128 stands for zero in the data rows.
Here are some numbered points:
(130 114 144 62 181 59 98 164 136 129 137 142) 0
(58 107 119 103 179 96 150 148 121 199 146 189) 1
(91 144 146 102 162 156 179 142 99 129 150 205) 2
(136 141 153 151 154 166 164 135 167 104 113 162) 3
(103 153 148 100 133 44 126 124 106 146 111 155) 4
(174 102 57 111 47 127 62 104 105 106 147 25) 5
(133 108 100 162 126 196 85 142 192 126 118 142) 6
(139 136 128 137 113 141 115 111 131 110 133 114) 7
(43 149 194 151 210 147 218 180 191 160 85 237) 8
(129 89 92 145 122 115 97 107 111 112 115 70) 9
(43 147 106 79 161 37 0 83 77 234 199 43) 10
(164 141 147 165 109 173 130 117 172 69 104 79) 11
(89 114 127 136 185 122 135 141 136 209 170 190) 12
(220 132 80 103 18 126 67 89 114 65 146 38) 13
(73 134 138 128 177 50 170 107 89 185 131 121) 14
(21 125 146 91 215 107 198 182 119 225 140 255) 15
(135 113 114 65 148 105 49 124 124 121 162 91) 16
(74 177 186 108 211 153 207 158 111 141 123 255) 17
(142 125 92 96 128 130 116 111 64 151 171 136) 18
(40 156 173 110 255 117 207 168 102 229 149 255) 19
(133 116 120 64 150 83 97 155 134 146 161 146) 20
(195 115 67 100 27 120 58 91 85 88 158 18) 21
(92 141 131 144 154 76 154 122 135 186 123 148) 22
(151 134 151 170 104 146 103 111 151 85 100 75) 23
(155 164 165 166 123 154 140 133 175 77 95 139) 24
(193 80 45 128 36 121 51 114 150 119 152 0) 25
(148 123 129 89 114 120 154 129 87 89 147 160) 26
(90 125 112 51 162 64 10 117 108 158 179 47) 27
(105 168 151 216 107 160 221 104 95 122 78 195) 28
(129 141 160 137 150 119 131 116 109 110 113 136) 29
(51 143 94 115 135 64 84 88 82 204 155 105) 30
(97 116 111 177 146 169 92 147 179 170 123 119) 31
(163 133 125 179 111 226 153 107 141 116 144 141) 32
(144 120 144 90 91 130 92 100 85 80 166 126) 33
(108 83 71 97 114 107 106 130 91 164 142 94) 34
(209 114 100 154 41 137 58 90 150 64 116 0) 35
(58 134 136 106 199 135 198 171 107 185 151 218) 36
(56 144 101 109 135 81 65 94 98 194 166 72) 37
(91 137 129 96 160 114 138 138 80 187 167 197) 38
(108 105 134 150 145 118 137 137 168 148 105 112) 39
(117 133 145 137 139 122 153 135 112 112 104 124) 40
(68 119 156 157 206 136 165 152 185 174 93 164) 41
(193 109 94 136 43 107 47 91 116 103 146 9) 42
(136 121 110 37 177 74 59 143 123 146 167 109) 43
(55 119 126 74 199 122 200 183 122 216 150 226) 44
(136 83 80 127 104 114 81 105 119 123 116 55) 45
(134 120 114 120 137 138 144 151 152 158 139 121) 46
(153 118 132 167 106 230 214 123 145 76 102 152) 47
(194 87 89 166 69 125 52 87 136 87 117 4) 48
(178 127 143 126 67 202 112 169 165 58 140 158) 49
(63 108 76 77 141 104 38 94 109 185 168 46) 50
(46 142 183 118 200 121 197 158 148 184 127 218) 51
(154 92 88 150 103 133 81 94 121 92 107 37) 52
(191 104 83 136 47 144 61 80 112 60 116 0) 53
(151 101 145 99 141 141 164 162 152 91 120 147) 54
(144 99 126 98 147 139 93 141 148 110 139 107) 55
(131 145 122 103 124 133 145 130 111 118 141 163) 56
(44 122 177 156 213 111 176 154 160 158 85 192) 57
(179 136 173 156 117 142 222 150 157 104 101 226) 58
(37 149 163 98 211 101 195 175 105 195 135 255) 59
(90 145 186 175 174 134 154 133 161 123 89 157) 60
(158 71 72 145 89 116 62 99 118 115 112 3) 61
(140 135 132 82 120 135 112 111 102 106 155 108) 62
(82 145 164 136 198 140 177 164 139 178 127 205) 63
(193 109 103 160 58 148 70 102 157 77 103 0) 64
(95 130 125 189 170 139 111 140 188 203 121 136) 65
(148 104 140 104 147 149 179 168 149 81 100 148) 66
(191 65 39 116 42 95 31 89 105 115 140 0) 67
(123 107 112 124 100 177 112 155 174 125 127 122) 68
(137 106 69 88 80 93 85 115 85 155 156 84) 69
(118 162 165 75 170 0 119 148 122 162 126 176) 70
(217 149 149 164 66 249 122 199 160 13 110 194) 71
(127 144 131 194 158 176 173 170 179 145 110 177) 72
(41 127 157 118 234 125 193 159 119 196 141 238) 73
(79 123 92 46 142 76 66 124 102 155 147 74) 74
(167 116 158 187 104 213 255 169 172 63 57 207) 75
New points follow, each followed by the numbers of its two nearest points above by angle, smallest number first.
(97 191 210 138 206 174 225 177 130 128 126 255) : 17 63
(119 157 156 115 140 65 181 103 57 117 111 158) : 4 29
(142 155 133 86 106 125 132 117 106 128 156 180) : 26 56
(149 116 105 67 78 123 102 115 113 102 155 137) : 33 62
(42 174 223 158 215 145 201 162 156 132 85 255) : 8 17
(147 149 157 163 129 168 127 109 160 81 112 109) : 11 24
(172 124 166 171 113 190 220 159 158 46 56 174) : 47 75
(75 180 149 132 117 31 118 95 79 182 128 149) : 4 30
(120 129 133 76 119 92 152 101 60 108 131 136) : 26 62
(115 115 111 127 127 144 103 125 142 144 132 122) : 6 31
(115 160 151 153 175 101 156 130 146 200 135 154) : 19 22
(162 125 150 172 108 170 208 145 160 89 90 194) : 58 75
(85 115 93 92 128 115 73 118 122 172 162 86) : 37 50
(84 135 119 198 105 148 170 89 101 139 88 142) : 28 47
(166 148 131 130 108 155 121 105 102 79 135 119) : 7 33
(92 104 111 125 145 103 118 131 117 167 128 144) : 1 30
(89 100 105 139 124 153 88 150 189 173 125 96) : 31 68
(98 146 138 102 175 112 155 133 79 162 148 189) : 38 59
(129 151 122 99 137 128 141 147 108 178 182 194) : 38 44
(110 117 113 126 136 150 101 129 146 162 137 127) : 31 65
(194 148 173 125 122 112 193 166 155 81 98 226) : 58 75
(157 90 51 82 72 103 59 85 75 149 173 64) : 67 69
(109 131 113 134 113 157 106 113 128 149 157 100) : 37 50
(178 176 178 161 101 150 122 117 135 63 115 124) : 11 24
(124 108 129 138 133 163 112 140 150 121 129 124) : 6 68
(205 103 150 90 171 178 124 174 174 67 148 134) : 54 55
(114 145 155 216 122 200 225 123 126 116 74 161) : 28 75
(120 147 122 135 154 108 141 124 151 172 127 146) : 12 22
(58 196 245 166 232 172 255 182 200 113 96 255) : 8 17
(99 174 198 147 184 152 185 147 144 134 121 234) : 8 17
(180 125 155 159 99 190 211 164 160 59 81 187) : 47 75
(99 141 144 143 138 90 156 145 131 161 118 165) : 22 59
(136 165 189 178 154 164 151 138 160 86 90 138) : 3 24
(164 149 142 170 98 191 146 180 180 104 107 186) : 71 75
(79 176 183 121 183 140 192 156 118 136 125 240) : 2 17
(145 145 152 67 152 31 133 156 129 122 109 189) : 4 70
(175 145 176 126 151 138 190 152 144 98 124 194) : 3 58
(171 142 126 138 68 198 108 180 196 92 125 148) : 49 71
(167 142 186 125 156 102 210 179 167 115 102 210) : 8 58
(168 158 160 150 119 150 133 126 150 75 101 126) : 11 24
(137 148 168 103 151 37 103 148 133 140 128 160) : 4 70
(132 104 133 57 146 52 115 163 141 116 118 142) : 0 20
(147 82 108 161 103 123 72 87 124 79 81 0) : 52 61
(137 119 101 158 104 199 47 139 208 165 151 137) : 6 31
(103 102 94 118 121 112 113 115 129 139 118 108) : 34 45
(51 154 205 164 236 144 214 165 185 155 89 231) : 8 57
(188 151 129 121 81 132 96 99 119 102 151 106) : 7 13
(126 169 164 122 164 148 165 152 132 153 143 200) : 17 63
(145 136 155 52 178 49 125 179 149 140 137 160) : 0 70
(104 181 190 123 192 144 202 151 134 132 147 255) : 2 17
(193 148 108 105 65 133 106 122 117 83 133 94) : 13 21
(57 145 205 175 237 136 216 190 215 170 91 224) : 8 41
(67 147 135 152 107 66 136 110 111 196 120 145) : 14 22
(103 103 84 95 132 113 106 125 82 172 146 119) : 34 50
(106 129 143 113 152 94 131 111 97 148 142 114) : 14 30
(63 132 110 151 175 89 148 111 148 194 101 106) : 14 22
(121 152 139 203 96 199 193 113 117 118 103 151) : 28 47
(148 137 156 168 101 152 194 124 133 83 81 177) : 58 75
(68 198 221 125 193 119 200 156 140 131 102 255) : 8 17
(158 140 151 155 128 185 127 149 159 107 132 155) : 49 71
(133 127 132 155 105 131 119 130 156 100 96 80) : 11 23
(102 135 143 136 158 97 136 110 114 147 116 121) : 14 22
(154 114 155 105 170 103 123 156 153 119 134 154) : 0 54
(157 163 164 173 146 144 216 172 145 110 119 202) : 58 75
(104 95 132 147 152 136 144 131 162 121 102 115) : 39 41
(127 147 162 80 134 75 169 102 46 99 123 128) : 4 26
(90 96 78 83 112 109 123 134 99 173 146 118) : 34 69
